Each row has a name. Each question is about the rows just above it.

Columns, left to right: W U J A
Fadis: [153 133 126 115]
Zut: [121 134 125 144]
Danul: [186 124 140  75]
Vala: [188 133 142  73]
[186 188] is in which column, read top down?  W
[121 186] is in which column, read top down?  W
Which column holds [134 124] top down?  U
Which column holds [140 142] top down?  J
Which column holds [115 144  75] top down?  A
Which column holds [115 144] top down?  A

Columns, left to right: C H L Q D G Z E
tof: [180 103 111 119 137 165 120 166]
gem: [154 109 108 123 133  99 100 146]
Mise: [131 173 146  91  97 159 144 129]
Zegad: [115 139 162 115 105 132 125 130]
Nup: [118 107 151 111 146 122 149 115]
sur: [135 180 143  87  90 164 144 135]
lumi: [123 115 138 156 107 135 188  97]
kan: [134 183 145  87  90 165 141 120]
Bazib: [129 123  96 100 131 118 104 143]
desig: [176 145 127  90 123 124 111 103]
Detop: [133 136 123  95 120 134 101 137]
[135  97 120] is in which column, read top down?  E
Which column holds this, read top down? [146 129 130 115 135  97 120 143]  E
Which column holds this, read top down? [180 154]  C

Columns, left to right: B K S N
rut: [181 118 164 159]
nevu: [181 114 164 159]
tabap: [181 114 138 159]
Rulat: [201 119 168  97]
Which column holds [159  97] top down?  N
Which column holds this, read top down? [181 181 181]  B
Which column holds this, read top down? [159 159 159]  N
[181 114 164 159] is in which row?  nevu
[181 201] is in which column, read top down?  B
[201 119 168  97] is in which row?  Rulat
[164 164 138] is in which column, read top down?  S

Columns, left to right: P F M X R
Sut: [110 112 176 179 150]
teso: [157  79 161 122 169]
Bamun: [102 103 145 185 110]
[ 79 103] is in which column, read top down?  F
[110 157] is in which column, read top down?  P
Which column holds [176 161] top down?  M
[157 102] is in which column, read top down?  P

Columns, left to right: fuv natu Vok pizu
Fari: [100 146 127 156]
natab: [128 115 171 127]
Fof: [128 115 185 108]
turez: [107 163 114 156]
Gimur: [ 74 159 107 176]
[163 159] is in which column, read top down?  natu
[171 185 114 107] is in which column, read top down?  Vok
Which column holds [108 156] top down?  pizu
Which column holds this, read top down? [156 176]  pizu
[128 128 107  74] is in which column, read top down?  fuv
Which column holds [146 115] top down?  natu
[114 107] is in which column, read top down?  Vok

Columns, left to right: zuzos libib tir nemoz Naf kor Lateb Fotur
Zelu: [129 107 126 103 105 162 153 110]
fanod: [129 107 126 103 105 162 153 148]
mep: [129 107 126 103 123 150 163 112]
Whose row is [129 107 126 103 105 162 153 110]?  Zelu
[162 162] is in which column, read top down?  kor
The row with [129 107 126 103 105 162 153 148] is  fanod

Columns, left to right: Rupu Kat keb suro lig geb levas
Naz: [145 126 120 130 104 137 139]
bigif: [ 95 163 112 144 130 155 113]
pip: [141 121 101 121 145  95 113]
vedun: [139 132 121 127 150 112 115]
Nusis: [120 124  99 157  78 171 191]
kad: [141 121 101 121 145  98 113]
Zapu: [146 134 157 112 159 118 108]
Firim: [143 107 122 137  93 146 182]
Tafus: [122 125 162 120 135 118 107]
rim: [134 106 107 143  84 147 184]
fulu: [ 94 159 107 142 127 152 113]
rap: [145 126 120 116 152 105 111]
Which column holds this, read top down? [112 101 121  99 101 157 122 162 107]  keb
[121 134 107 125 106 159 126] is in which column, read top down?  Kat
Which column holds this, read top down? [137 155  95 112]  geb
[ 93 135  84 127 152] is in which column, read top down?  lig

Columns, left to right: pep dafol Mipup zumep Gikag pozab Lev fino Tav
tirin: [138 135 158  99 111 150 143 146 135]
noz: [125 130  93 167 138 110 143 146 128]
mava: [102 148 116 155 113 128 129  55 156]
poku: [125 130  93 167 138 110 124 105 145]
maku: [102 118 116 155 113 128 129  55 156]
[150 110] is in which column, read top down?  pozab
Which column holds this, read top down? [143 143]  Lev
Which column holds this, read top down? [128 110]  pozab

Columns, left to right: tazu beven maki Lari
lekip: [ 61 136  98 130]
samob: [ 61 136 169 130]
rilu: [121  92 150 135]
Which column holds [136  92] top down?  beven
[61 61] is in which column, read top down?  tazu
Which column holds this, read top down? [130 130]  Lari
Which column holds this, read top down? [136 136]  beven

Columns, left to right: bolu Votot dibar mavun zuge sir
duzeg: [ 80 184 181 147 110 151]
lun: [ 91 203  68 107  84 116]
fupu: [ 91 203 138 107  84 116]
sol: [162  74 108  76 122 162]
Fufa: [116  92  62  97 197  71]
vovep: [ 80 159 158 166 199 165]
mifu: [181 104 151 161 119  72]
bere: [101 181 181 192 176 119]
Laduk: [ 80 184 181  64 148  90]
kal: [174  93 127 197 102 184]
ros: [ 96 110 139  77  92  77]
taza: [179 159 144  62 164 199]
[116  80 181 101  80 174  96] is in which column, read top down?  bolu
Which column holds this, read top down? [176 148]  zuge
Which column holds [165  72 119  90 184] top down?  sir
Which column holds this, read top down? [ 80 181]  bolu
[181 184  93 110] is in which column, read top down?  Votot

